128 stands for zero in the data rows.
Here are some points:
[145 134 143 137 143 136 144 135 136 164 140 132 141 160 155 167 151 132
 141 157 158 155 181 176 141 136 185 136 140 141 132 139 148 139 136 137
 183 155 144 141 145 141 159 175 141 137 134 178]
[145 173 147 151 145 154 151 152 147 135 142 161 147 142 153 144 143 161
 143 138 146 136 143 145 142 156 139 144 165 152 160 141 162 159 146 144
 142 141 147 139 145 139 139 147 147 151 175 146]
[131 176 148 135 138 167 149 144 141 133 143 182 156 146 144 135 135 146
 133 140 149 135 144 139 133 164 143 145 193 139 158 134 169 153 144 143
 133 145 167 137 157 140 133 142 140 166 199 144]
[146 133 141 136 142 134 144 137 133 170 140 131 143 157 162 167 161 130
 141 156 159 150 174 183 137 136 201 136 138 145 130 139 151 134 133 137
 177 153 142 137 147 141 159 173 142 135 135 182]
[164 137 139 172 142 156 136 147 176 136 145 146 144 148 144 151 138 164
 159 154 143 160 139 143 178 137 135 142 134 150 151 159 134 140 172 146
 149 156 147 165 152 140 138 142 147 141 134 139]
[142 142 146 141 152 143 149 138 137 149 138 144 152 143 138 146 140 141
 146 153 140 149 174 146 144 144 164 152 188 142 154 138 146 177 141 137
 164 147 154 144 146 146 159 151 136 148 149 147]
[143 134 147 133 137 141 137 137 137 153 136 132 134 173 173 175 149 131
 137 151 171 163 178 186 144 133 159 133 133 137 130 135 147 134 138 134
 191 160 140 145 140 137 159 188 144 138 138 187]
[142 138 144 141 146 141 145 138 141 149 139 138 146 151 144 154 141 139
 149 153 146 160 176 154 152 139 161 145 160 140 145 139 145 167 144 138
 177 153 148 152 141 146 166 159 140 145 139 155]
[165 130 132 172 133 161 129 149 173 142 160 136 144 145 134 148 140 160
 192 149 134 151 133 135 189 129 138 132 129 177 141 167 129 141 189 149
 136 151 141 184 167 148 131 133 154 143 130 132]
[142 153 145 151 142 149 148 149 142 146 141 151 148 139 140 145 141 153
 147 146 140 145 159 144 148 150 150 150 174 153 168 140 151 173 148 140
 155 146 150 145 144 142 148 144 139 148 159 143]
[129 189 145 130 133 178 145 137 139 130 145 208 158 151 151 135 131 139
 131 137 153 136 139 138 132 161 135 137 180 132 144 132 184 140 144 143
 129 148 172 138 160 139 131 143 141 179 218 143]
[133 163 155 138 217 131 203 137 135 152 152 141 137 136 141 132 155 136
 140 134 136 136 134 133 133 170 130 204 139 130 138 148 156 155 132 170
 130 130 132 140 130 196 216 138 163 154 136 133]
[148 138 144 137 140 140 145 137 141 160 145 136 145 156 151 162 149 137
 143 156 152 157 172 165 147 142 176 137 145 141 138 143 145 143 141 143
 178 157 147 146 147 143 152 167 138 139 134 167]
[133 169 153 138 140 162 148 149 141 135 140 174 154 143 143 136 138 148
 135 141 148 136 146 140 134 161 143 148 201 144 164 134 164 161 143 141
 135 144 165 135 153 139 134 142 139 160 196 144]
[149 164 139 151 145 149 157 146 149 145 150 153 151 140 144 144 138 159
 143 145 140 145 150 142 150 159 153 142 153 147 161 150 153 150 149 152
 155 148 148 143 146 145 142 144 142 145 149 146]
[143 137 143 138 147 139 146 135 138 155 140 135 145 155 146 158 143 136
 145 156 149 157 182 161 147 137 172 144 154 139 140 138 146 157 141 137
 182 154 146 148 144 145 165 164 140 142 135 162]
[139 142 146 144 151 141 150 136 138 152 139 146 150 147 142 146 139 139
 146 159 142 147 178 147 142 142 170 153 177 142 151 138 147 173 142 137
 167 148 159 144 147 146 156 149 136 145 145 152]
[149 147 150 157 140 145 141 162 148 143 138 147 141 140 141 147 149 159
 160 141 139 147 149 144 156 146 140 145 166 160 171 145 144 180 153 139
 152 143 142 153 139 142 144 139 147 141 159 139]
[143 141 144 141 149 142 149 137 139 154 141 141 151 147 140 152 140 140
 146 156 143 150 175 152 146 141 170 149 169 142 147 139 147 168 142 138
 170 150 152 147 145 146 159 155 138 145 143 152]
[142 147 152 145 143 147 146 151 141 145 138 149 147 139 137 144 143 148
 151 146 140 144 161 141 148 147 151 150 191 148 163 139 147 187 146 137
 156 145 152 147 144 143 149 141 140 148 161 142]
[138 141 145 140 154 145 151 136 138 151 140 146 160 141 135 143 139 137
 143 158 140 145 178 145 138 142 177 157 196 140 149 137 149 172 138 138
 159 146 161 139 152 145 157 146 135 151 151 145]
[142 171 147 152 144 152 151 157 145 136 140 162 142 144 150 143 143 163
 143 137 149 136 143 146 142 160 139 144 165 157 172 141 162 157 146 142
 141 141 147 138 145 138 139 145 148 148 173 147]
[169 133 137 182 146 160 134 150 181 134 147 146 153 145 141 149 137 166
 162 159 142 157 134 139 176 132 136 144 131 157 150 161 132 134 176 143
 140 153 150 163 159 138 134 136 146 143 134 135]
[159 143 139 181 145 144 137 171 158 140 140 143 137 140 144 151 154 176
 170 143 139 141 134 147 160 139 136 140 139 198 173 153 144 152 160 140
 139 139 134 152 146 138 137 139 158 133 146 140]
[147 181 136 155 157 147 166 145 151 139 150 156 146 145 152 141 142 165
 138 139 145 138 138 144 144 166 139 149 141 149 162 150 166 140 146 156
 140 140 139 138 142 150 149 148 153 148 149 147]
[149 133 161 132 132 141 134 149 136 161 138 135 135 166 177 171 159 131
 135 150 177 161 159 192 138 139 161 133 135 145 129 137 142 130 135 136
 174 157 144 139 141 134 142 180 142 135 151 195]
[149 155 142 150 141 148 150 149 146 146 144 149 147 142 145 145 142 157
 149 144 140 144 161 142 151 154 151 148 161 148 163 145 149 167 150 144
 157 146 151 145 146 142 143 142 141 144 151 145]
[155 163 139 161 154 146 156 148 160 139 148 153 148 141 149 144 141 168
 144 145 146 145 139 143 154 157 140 148 141 153 165 155 151 141 152 152
 148 146 143 145 139 143 145 142 146 142 144 143]
[148 166 156 150 171 137 170 146 153 150 159 154 148 138 143 134 154 149
 140 142 144 141 133 135 142 172 138 174 139 137 145 159 150 140 138 170
 138 138 143 141 137 167 161 142 150 150 141 140]
[147 160 143 149 144 150 153 147 147 145 146 152 149 140 142 143 138 156
 145 146 140 144 154 142 149 157 154 144 164 147 162 146 152 160 148 147
 155 148 151 144 147 143 143 143 141 146 154 145]
[130 195 137 131 173 136 207 130 132 150 165 138 132 144 145 134 145 135
 141 130 136 136 136 135 134 169 130 153 131 129 134 145 184 152 136 182
 130 132 129 148 133 223 203 143 187 161 133 136]
[146 160 164 141 161 135 176 148 142 167 170 147 144 136 140 134 167 140
 146 137 141 140 132 135 138 182 141 171 143 134 141 165 142 143 137 183
 135 136 140 142 138 181 157 137 149 149 142 137]
[150 162 141 156 149 149 148 162 152 140 142 152 143 139 149 146 142 167
 148 141 140 142 144 147 152 154 142 144 157 150 166 147 152 160 152 145
 148 143 143 145 141 140 142 145 149 144 157 143]
[142 136 139 140 152 137 151 133 135 159 139 135 152 152 143 156 144 134
 145 160 146 151 188 159 141 137 187 148 162 139 138 137 149 157 137 137
 177 150 150 142 147 145 165 160 140 143 136 159]
[152 161 151 143 148 140 160 145 149 167 167 146 142 140 144 141 158 144
 143 145 145 144 140 143 144 175 152 148 142 140 140 163 145 137 140 177
 148 148 146 140 147 160 144 144 139 147 140 147]
[148 133 158 133 134 139 136 147 136 164 139 134 136 166 173 172 162 131
 137 150 175 156 163 190 139 139 168 133 135 144 129 139 144 130 135 137
 176 159 143 139 143 136 144 180 140 135 145 189]
[164 129 133 181 145 173 130 139 193 132 153 156 228 140 133 138 130 150
 155 171 137 153 131 131 174 129 140 142 131 150 136 158 129 129 178 139
 130 155 174 157 189 136 129 130 139 153 133 130]
[157 136 143 173 137 145 132 183 153 146 143 137 135 140 139 152 160 166
 182 139 134 146 138 145 165 136 136 137 143 187 162 152 135 175 167 144
 142 142 133 163 145 146 138 135 156 135 142 136]
[141 132 189 129 129 144 129 168 134 143 132 142 132 171 208 170 158 130
 130 142 201 159 149 195 135 137 137 133 134 137 129 132 142 129 134 132
 163 163 146 136 138 130 135 184 138 138 178 196]
[138 196 137 140 156 147 181 134 142 149 165 151 143 146 150 137 145 153
 141 133 143 137 137 139 138 178 140 148 137 136 145 153 167 140 143 173
 134 139 136 144 146 174 156 146 159 155 141 143]
[145 155 143 144 144 149 153 142 143 148 146 150 152 142 140 145 138 150
 144 149 139 145 161 144 146 153 162 145 169 146 157 144 151 162 145 146
 158 149 153 143 150 145 145 146 137 148 152 147]
[149 147 147 155 141 146 143 153 150 144 140 146 142 143 142 150 143 158
 157 144 139 150 154 144 158 145 144 142 161 154 165 145 144 172 154 140
 159 147 144 155 139 143 146 144 145 142 151 142]
[154 165 136 168 155 146 155 152 158 135 144 152 144 142 151 145 143 172
 146 144 145 142 137 145 153 155 137 147 141 161 171 151 156 144 152 147
 144 141 139 143 140 140 144 143 152 142 148 144]
[143 138 145 140 148 140 146 136 139 151 139 137 147 150 143 157 143 138
 147 155 147 154 179 157 149 138 165 146 160 140 146 138 145 168 143 137
 176 153 146 151 142 146 167 158 140 143 138 157]
[157 141 145 169 139 147 136 168 156 144 141 141 138 143 141 152 150 165
 172 142 137 149 142 145 165 140 136 140 145 172 166 151 139 168 163 142
 148 144 136 160 143 143 140 138 153 137 145 136]
[160 140 139 176 141 148 136 162 161 140 143 141 139 143 142 152 149 170
 172 146 139 149 138 145 170 138 136 139 139 174 166 154 138 155 168 142
 145 145 137 162 147 141 138 137 154 136 140 137]
[151 149 147 162 141 146 142 161 151 142 139 147 141 141 143 149 148 163
 160 141 139 146 146 145 157 147 139 143 158 164 172 147 146 171 155 140
 150 143 141 153 140 140 142 139 148 140 156 140]
[147 135 149 133 138 141 138 136 141 154 137 133 137 174 166 166 147 132
 138 153 165 162 180 177 148 133 160 135 136 136 131 136 143 137 141 136
 185 158 141 149 141 140 161 182 141 139 136 184]
[157 150 166 141 144 138 156 153 147 172 167 146 147 140 144 143 168 141
 143 144 150 144 136 145 142 171 153 154 143 139 138 163 138 136 138 172
 147 146 146 141 145 160 141 144 140 141 144 149]
[159 155 139 162 148 148 149 150 162 139 146 150 146 142 147 148 140 171
 149 148 144 151 143 144 163 150 140 145 142 151 161 155 147 145 158 148
 153 148 142 151 142 138 142 142 146 138 142 143]
[136 146 186 134 172 130 177 154 133 180 166 140 137 132 133 131 183 132
 147 132 134 135 131 131 132 187 132 206 153 130 134 158 135 167 132 184
 130 130 134 140 132 205 174 132 150 148 142 131]
[146 136 159 155 134 139 132 192 141 150 137 139 132 137 136 146 169 156
 179 133 137 139 139 143 151 140 133 145 172 194 179 145 136 214 151 140
 138 134 135 155 138 146 139 134 152 137 165 135]
[159 163 138 170 161 145 157 150 162 135 145 153 146 141 151 144 142 170
 144 147 145 144 136 144 154 155 136 152 138 154 165 155 152 139 151 149
 143 142 140 143 140 142 147 143 150 142 143 143]
Here are 16 more points, each followed by its number:
[152 163 151 138 145 141 167 143 143 168 174 145 147 140 139 139 166 143
 147 140 143 138 138 140 139 180 160 148 141 138 139 165 145 138 141 180
 144 144 142 142 148 171 142 140 145 145 139 145] 0
[150 134 154 134 135 141 138 143 139 160 142 135 138 164 164 169 157 132
 138 152 170 159 165 181 143 139 168 134 136 140 131 141 142 132 138 139
 180 160 144 142 144 138 147 178 140 136 141 183] 1
[153 148 179 142 152 136 159 156 146 169 165 149 148 136 141 138 175 140
 143 142 148 142 132 139 139 178 143 172 146 136 138 164 137 139 135 175
 139 141 146 140 140 166 147 138 141 146 149 141] 2
[145 134 150 132 135 145 135 138 141 149 137 134 134 173 172 173 146 133
 137 151 172 168 171 181 148 134 151 133 133 135 130 137 142 135 142 136
 188 165 142 150 141 137 154 185 143 139 140 184] 3
[149 137 144 136 143 139 144 137 139 160 143 134 143 158 152 166 147 137
 141 154 156 155 172 165 146 141 178 139 143 139 134 143 142 144 141 140
 185 156 145 145 145 141 156 178 138 137 135 170] 4
[151 131 152 160 131 137 129 208 140 157 141 133 130 136 133 146 178 152
 199 133 133 138 133 141 154 135 134 137 153 234 164 150 132 208 153 142
 135 133 130 158 140 149 135 132 160 134 150 134] 5
[146 142 147 148 142 145 141 150 149 147 141 140 141 146 142 153 143 149
 157 147 144 154 163 147 160 142 146 142 159 146 157 143 139 175 153 141
 166 150 145 159 137 146 153 150 142 142 147 146] 6
[142 174 151 140 163 138 183 140 142 160 170 147 142 140 143 134 159 144
 145 135 140 138 134 136 138 181 140 163 138 134 142 161 151 142 139 183
 135 135 136 144 139 183 162 140 155 152 139 138] 7
[144 176 145 137 150 144 176 136 141 166 180 146 146 142 142 136 159 143
 148 135 139 136 136 137 138 176 153 148 139 137 140 162 150 140 142 187
 137 139 139 145 146 180 149 142 152 152 138 141] 8
[147 147 145 149 142 146 146 147 147 146 141 146 146 145 141 149 141 152
 152 148 140 151 160 146 154 146 151 144 164 148 160 144 145 170 150 141
 163 149 147 152 141 143 150 147 141 143 148 146] 9
[157 151 141 165 143 148 144 159 158 140 142 146 142 141 147 150 144 165
 157 145 141 150 144 145 162 146 139 142 146 160 167 150 145 157 160 142
 153 147 140 154 142 139 142 141 147 137 147 141] 10
[138 140 143 140 155 142 152 134 137 153 140 142 162 143 137 145 140 135
 144 159 140 144 183 147 138 140 184 158 186 139 146 136 149 170 138 137
 163 147 162 139 151 145 160 148 135 149 146 149] 11
[165 130 131 164 132 176 129 138 179 136 169 143 171 144 133 142 132 152
 177 157 134 153 132 132 192 128 139 132 129 156 133 168 128 132 197 147
 132 159 157 185 183 144 129 131 146 151 131 131] 12
[165 133 138 179 137 144 131 175 157 148 146 135 134 139 137 150 162 168
 191 142 134 142 132 143 169 133 138 135 135 218 161 160 134 157 168 144
 136 139 133 162 150 145 134 133 160 135 137 135] 13
[146 163 160 141 161 135 176 145 143 166 171 147 144 137 141 134 167 142
 145 137 141 139 132 135 138 181 141 168 141 134 141 164 144 143 137 184
 136 136 139 143 139 181 157 138 150 150 141 138] 14
[149 133 160 133 133 138 136 148 135 166 139 133 135 165 172 172 169 130
 137 149 178 154 161 189 137 139 170 133 134 145 129 139 144 130 134 137
 176 156 142 137 143 135 143 182 141 134 145 193] 15
Which three of these numbered points are nearest to each point below, looking only along the 5 directions in which the first points spread most? Their numbers follow each, nearest first.
[163 130 138 167 132 145 129 173 153 153 151 132 133 140 133 149 160 159
 209 138 131 144 133 139 174 131 137 132 134 221 151 163 130 169 172 148
 137 140 132 175 149 153 134 133 161 136 134 132] > 13 5 10
[150 143 146 152 140 146 142 148 151 145 141 142 141 148 142 153 142 154
 157 148 141 155 157 147 163 142 146 142 158 150 156 145 141 170 156 141
 164 150 143 159 138 144 150 149 144 141 143 146] > 6 9 10
[157 146 141 170 143 148 140 159 159 140 142 145 141 144 144 151 146 171
 162 145 141 151 142 145 165 143 137 140 145 165 166 151 141 156 161 143
 149 146 138 158 143 140 140 140 150 136 147 139] > 10 6 13
[140 168 151 145 199 134 192 140 142 148 153 148 143 138 145 133 154 146
 139 139 140 138 134 136 136 173 132 191 138 133 146 152 157 142 135 169
 132 132 136 140 132 177 184 141 158 152 139 137] > 7 14 8
[150 147 143 153 141 147 144 148 152 145 142 144 145 147 142 151 140 155
 154 148 142 154 155 147 161 145 148 141 154 149 160 147 143 164 155 142
 164 151 145 156 139 142 148 149 143 140 145 146] > 6 9 10
[136 141 149 140 152 144 151 136 138 150 138 146 159 141 134 143 143 135
 143 161 141 144 177 143 139 142 180 158 194 140 151 136 146 171 139 137
 162 147 168 140 149 144 160 147 135 147 148 146] > 11 9 6
[159 148 173 139 156 136 160 154 145 168 164 148 147 136 140 138 169 141
 142 144 148 141 132 138 140 184 143 173 146 135 137 165 137 139 135 177
 139 143 146 140 139 163 146 138 139 148 150 143] > 2 0 8
[147 170 148 141 154 140 174 143 145 159 171 150 145 140 144 136 159 147
 145 138 142 139 135 137 140 178 147 154 140 136 143 163 149 139 141 181
 139 140 140 144 143 173 151 140 150 149 140 142] > 8 0 2
[136 202 136 135 148 152 178 132 141 149 172 153 143 149 148 137 143 146
 141 133 142 136 137 139 137 175 143 140 136 135 143 150 174 139 146 178
 133 140 139 146 149 176 150 147 159 160 145 143] > 8 0 7
[153 151 167 140 148 135 160 152 145 173 169 147 145 137 141 139 177 140
 145 141 147 141 134 141 140 180 150 159 143 137 138 166 138 138 137 177
 141 142 144 140 142 170 144 140 143 144 144 144] > 2 0 8
[146 136 142 137 145 138 146 135 138 160 141 134 144 158 151 162 148 134
 143 157 153 156 179 167 145 137 181 139 146 140 136 140 146 145 139 139
 183 156 146 145 145 143 160 170 140 139 133 169] > 4 1 3
[153 155 156 141 148 138 161 145 148 166 167 147 149 140 144 141 165 144
 144 144 150 143 139 144 143 170 155 155 141 139 142 163 142 137 139 174
 148 144 144 141 145 161 142 143 141 142 141 147] > 0 2 8
[144 132 184 131 130 142 131 167 135 152 135 139 133 167 192 169 168 130
 132 143 196 156 149 193 136 140 146 134 135 141 129 135 140 129 134 134
 165 159 145 136 140 131 136 184 138 136 167 194] > 15 3 1
[147 143 143 141 143 142 149 139 144 153 143 141 148 151 145 156 143 142
 146 151 146 153 172 153 151 141 165 142 158 143 148 143 146 156 145 141
 172 155 149 148 145 146 154 156 137 141 139 157] > 6 9 4
[160 149 140 181 170 146 151 151 171 132 142 152 151 140 149 145 141 174
 147 156 146 146 132 141 157 145 134 162 134 157 163 157 145 133 156 145
 139 143 145 145 146 139 147 139 149 142 138 138] > 10 9 0
[145 136 142 136 145 139 144 137 140 154 138 134 143 161 145 160 140 139
 147 156 150 166 175 157 150 137 168 142 149 140 140 137 145 154 145 137
 184 155 145 152 141 146 171 165 141 140 135 162] > 4 1 6
[170 129 134 185 144 171 131 143 186 132 154 154 184 140 135 140 132 159
 163 168 136 146 132 132 178 129 139 144 130 155 138 161 129 130 183 141
 132 155 168 163 179 137 130 131 141 151 133 131] > 12 10 13
[163 130 135 166 139 178 130 140 189 133 157 151 175 144 136 143 131 155
 160 164 139 152 133 133 184 129 137 137 130 151 137 162 129 131 189 143
 133 163 168 175 179 138 130 133 142 153 133 132] > 12 10 13
[157 154 139 171 155 148 149 151 170 137 145 151 142 141 152 147 140 168
 147 151 145 154 138 142 162 149 137 150 138 155 161 155 142 140 157 147
 150 148 143 149 143 138 143 141 148 139 139 141] > 10 9 6
[135 143 148 141 153 147 151 138 139 148 139 151 166 138 133 139 138 138
 142 156 139 141 172 140 136 144 173 160 212 139 152 135 150 179 139 137
 152 145 168 137 153 144 154 141 133 154 158 141] > 11 9 6
[131 202 140 138 141 160 156 140 139 132 143 170 143 148 166 141 136 148
 133 135 155 135 141 148 134 177 135 140 152 144 169 135 190 142 144 147
 132 143 144 138 150 145 140 149 153 162 176 151] > 2 0 8
[166 130 138 169 133 143 129 175 153 152 149 132 133 138 133 147 160 158
 208 139 132 142 132 138 170 131 138 132 133 245 157 162 131 162 170 147
 136 137 132 172 150 150 133 132 160 135 134 132] > 13 5 10
[139 169 155 139 177 134 190 140 139 161 165 145 142 138 141 133 160 139
 144 135 139 137 133 135 136 179 134 179 139 132 140 158 150 147 136 183
 132 132 135 143 134 191 177 139 160 154 138 136] > 7 14 8
[146 136 143 137 143 139 145 136 139 157 142 134 143 158 151 163 146 135
 143 156 155 157 178 167 147 138 174 138 146 140 136 140 146 146 141 139
 183 156 145 147 145 143 159 171 140 139 134 169] > 4 1 3
[140 137 140 139 157 139 150 133 135 156 139 139 152 147 139 151 140 134
 143 160 143 147 184 159 139 137 190 152 174 143 139 136 148 166 138 136
 172 147 157 142 148 146 170 154 137 145 141 151] > 11 4 9
[136 144 147 141 151 149 152 137 140 149 141 151 167 138 133 140 138 138
 142 157 139 141 170 140 136 146 175 158 207 139 152 136 150 173 140 139
 152 146 169 137 155 144 151 141 133 155 157 143] > 11 9 6
[141 141 144 140 150 142 150 136 137 154 140 141 152 146 139 150 141 138
 146 156 142 149 178 150 144 141 173 151 176 140 147 138 147 169 140 138
 169 149 155 144 147 146 160 153 137 147 144 152] > 11 9 6
[136 142 151 141 150 144 148 141 138 149 137 146 164 141 135 142 140 138
 144 153 139 144 175 142 139 142 166 160 211 139 156 135 148 182 139 136
 158 145 162 140 148 143 157 143 135 151 155 143] > 11 9 6
[140 137 142 140 154 139 151 133 136 157 139 138 155 147 140 151 142 135
 144 160 144 149 185 154 140 138 185 152 173 139 141 136 149 164 137 137
 171 149 154 141 148 146 166 156 137 146 140 155] > 11 4 9
[145 160 140 146 145 150 153 145 143 148 146 153 148 139 139 144 137 152
 143 147 139 142 154 142 149 160 156 145 172 150 160 145 158 162 149 147
 153 147 152 144 150 144 144 142 140 147 151 144] > 9 6 10
[145 180 141 151 173 141 178 140 149 143 155 152 144 143 151 137 147 156
 139 139 144 139 135 141 141 171 136 160 136 140 153 154 162 138 141 166
 136 136 137 141 138 163 162 146 157 151 142 143] > 8 0 2
[143 186 141 146 162 144 179 138 146 147 161 152 143 144 148 137 148 152
 141 136 143 138 136 140 139 174 140 154 137 139 148 155 164 139 142 171
 136 138 137 142 141 168 158 146 156 152 142 143] > 8 0 2
[154 130 131 157 131 183 129 137 180 135 168 145 169 144 133 142 131 147
 174 156 134 158 133 132 190 129 138 132 129 154 132 168 128 132 203 146
 133 161 159 190 184 146 129 132 148 153 131 131] > 12 10 13
[143 178 147 138 155 141 181 137 141 164 180 145 142 140 142 134 160 142
 147 134 137 136 134 135 137 184 144 152 137 134 140 162 151 143 141 188
 134 136 137 145 142 186 156 140 155 152 138 139] > 7 14 8
[167 130 132 164 134 176 129 140 183 134 161 145 176 145 134 143 131 151
 172 158 136 156 133 132 189 129 137 134 129 150 133 166 128 132 198 146
 133 160 160 180 178 143 130 132 145 152 131 131] > 12 10 13
[149 133 149 133 135 138 137 142 135 161 138 132 134 166 177 177 156 131
 138 152 169 160 169 190 140 136 174 133 134 141 130 137 143 131 135 136
 178 157 142 140 143 136 152 178 142 135 140 194] > 3 15 1
[146 162 143 151 144 149 148 149 147 142 144 152 149 140 142 142 138 153
 147 146 140 145 157 142 150 155 152 145 163 146 164 146 151 161 147 146
 153 149 153 145 146 143 142 144 141 148 156 147] > 9 6 10
[152 134 150 135 138 139 141 141 137 161 142 134 138 160 163 168 155 132
 139 153 168 151 172 183 141 139 173 133 136 143 131 140 146 133 137 138
 181 155 142 141 145 140 151 180 140 135 138 185] > 1 3 15
[154 133 161 134 133 137 137 147 135 168 144 134 138 159 169 167 175 131
 139 148 169 154 159 183 137 143 183 134 136 151 129 142 143 130 134 141
 168 153 144 137 144 138 141 174 140 134 144 182] > 1 15 3
[147 132 157 158 131 135 129 216 137 154 138 134 130 133 133 144 182 151
 194 131 134 133 131 141 145 137 134 138 158 255 165 145 134 208 147 139
 132 131 131 148 138 143 133 132 158 133 157 135] > 5 13 10
[145 134 159 158 132 136 130 212 139 151 137 137 131 134 134 144 176 154
 182 132 137 136 134 143 147 139 134 140 165 241 178 145 135 207 147 139
 134 132 132 150 139 144 135 133 157 135 162 136] > 5 13 10
[150 133 156 161 132 137 130 210 140 154 139 135 130 135 135 146 180 154
 189 133 135 136 133 142 150 137 134 138 156 244 167 147 134 201 150 141
 134 132 131 153 139 145 135 133 158 134 156 135] > 5 13 10
[150 136 156 162 135 140 132 190 143 150 138 139 133 137 136 147 168 158
 180 134 136 140 138 143 154 139 134 142 163 199 171 146 136 205 153 141
 139 135 134 155 140 146 139 134 155 136 158 136] > 5 13 10
[141 139 143 140 151 140 148 134 136 154 139 138 151 149 141 152 142 137
 146 156 144 151 184 152 145 139 171 150 171 140 145 137 146 169 140 137
 174 149 152 146 146 146 165 156 139 145 141 154] > 11 9 6
[141 165 151 151 216 133 188 140 146 143 147 149 146 138 148 134 150 148
 138 142 141 139 135 137 136 165 131 198 138 134 148 151 158 141 134 161
 132 132 137 138 132 167 187 141 157 153 140 137] > 7 14 8
[171 142 138 167 147 151 138 152 169 137 143 146 145 147 143 148 140 164
 158 149 146 159 139 143 170 139 134 141 136 157 166 157 137 144 165 143
 150 150 143 163 148 139 137 141 151 140 136 139] > 10 13 12
[175 129 137 169 147 165 131 143 185 132 148 152 189 141 139 141 132 172
 155 167 144 155 132 133 180 130 139 148 131 153 140 167 129 131 176 141
 135 150 163 159 171 135 131 132 144 148 133 132] > 12 10 13
[141 189 139 148 168 144 179 138 146 143 156 152 143 145 152 138 146 156
 138 137 144 138 136 142 139 170 137 154 136 139 153 151 169 138 142 166
 135 137 136 141 140 163 161 149 159 153 143 144] > 8 0 2
[152 137 153 164 135 141 132 186 145 149 139 139 133 138 137 148 163 159
 181 136 136 142 137 144 157 138 135 141 157 195 174 148 137 195 157 141
 140 137 133 157 141 145 139 135 157 136 156 136] > 5 13 10
[144 135 144 135 140 141 140 136 140 155 138 133 137 165 163 167 146 133
 140 155 164 160 179 175 147 134 161 135 137 137 132 137 145 140 141 136
 191 160 142 149 142 140 162 181 142 139 135 180] > 1 4 3
[160 135 140 181 138 141 132 183 152 146 141 136 133 138 139 150 165 169
 187 139 136 138 132 145 159 135 137 136 137 249 169 154 137 158 159 141
 134 136 132 154 146 142 133 135 161 132 143 137] > 13 5 10
[136 158 163 139 214 131 196 139 137 155 152 143 140 135 140 131 159 137
 140 136 137 137 134 133 133 171 130 212 143 130 139 151 150 153 132 169
 130 130 134 139 131 189 203 136 158 154 139 133] > 7 14 8
[168 137 136 184 143 148 134 165 166 140 144 140 140 142 141 151 149 176
 175 149 137 145 134 144 168 135 136 139 134 187 164 159 136 145 169 142
 140 143 138 161 151 140 136 136 156 136 137 136] > 13 10 12
[163 130 133 153 132 183 129 136 186 132 165 147 191 144 134 141 130 151
 161 160 138 162 132 131 188 129 135 133 129 143 132 159 128 131 189 144
 133 169 172 182 181 141 129 132 141 160 133 131] > 12 10 9
[155 144 183 143 150 139 153 162 150 161 158 151 150 138 143 140 169 140
 140 146 154 147 133 142 142 171 142 171 147 136 139 163 134 137 137 165
 143 145 151 140 141 155 143 141 137 144 152 145] > 2 0 8
[164 135 136 180 143 153 134 156 174 139 147 142 144 144 142 149 143 168
 171 151 138 149 136 143 178 134 136 139 133 176 153 158 134 144 176 144
 143 149 141 167 153 140 136 136 154 139 134 136] > 13 10 12
[153 163 153 141 145 140 167 143 145 166 174 147 147 139 139 139 160 145
 146 140 142 139 137 140 141 175 157 150 142 140 140 164 146 138 141 180
 143 142 142 142 146 169 144 142 145 145 140 145] > 0 2 8
[141 155 139 168 255 132 182 138 148 134 135 147 149 138 153 137 142 155
 136 149 141 137 136 140 135 146 131 205 134 142 158 143 171 134 134 142
 131 131 138 133 134 148 197 142 159 147 136 138] > 14 7 8
[163 129 138 182 157 167 132 144 190 130 145 161 214 139 135 139 131 156
 147 175 140 150 132 132 165 130 137 160 133 146 141 157 129 129 172 138
 131 153 182 151 173 134 131 131 137 154 137 131] > 12 10 9
[139 185 140 145 146 155 162 145 145 137 148 161 146 146 151 140 139 160
 136 136 145 135 142 144 139 167 143 143 153 147 167 143 172 147 145 152
 138 142 147 138 149 146 142 148 149 153 165 149] > 2 0 9
[134 146 146 142 148 150 151 140 138 145 140 152 167 139 133 137 140 138
 141 155 139 144 161 139 137 146 169 160 223 140 158 136 148 177 141 138
 151 144 163 137 153 143 152 139 134 153 163 140] > 11 9 6
[131 193 138 137 202 135 205 131 135 141 150 141 133 145 155 136 144 141
 137 133 139 137 137 140 133 163 130 164 131 131 140 142 200 144 134 163
 131 132 130 142 132 185 211 147 179 157 135 140] > 7 14 8
[145 132 167 132 131 140 133 153 135 156 136 135 132 169 186 174 166 130
 134 146 184 159 158 196 136 138 155 133 133 143 129 135 145 129 134 134
 173 158 142 138 140 133 141 185 140 135 152 198] > 15 3 1
[138 194 137 146 149 155 165 142 144 136 149 160 143 150 155 140 140 158
 135 134 148 135 139 146 138 168 139 143 145 146 160 143 179 142 145 154
 136 141 142 139 147 150 146 151 155 155 159 150] > 2 0 8
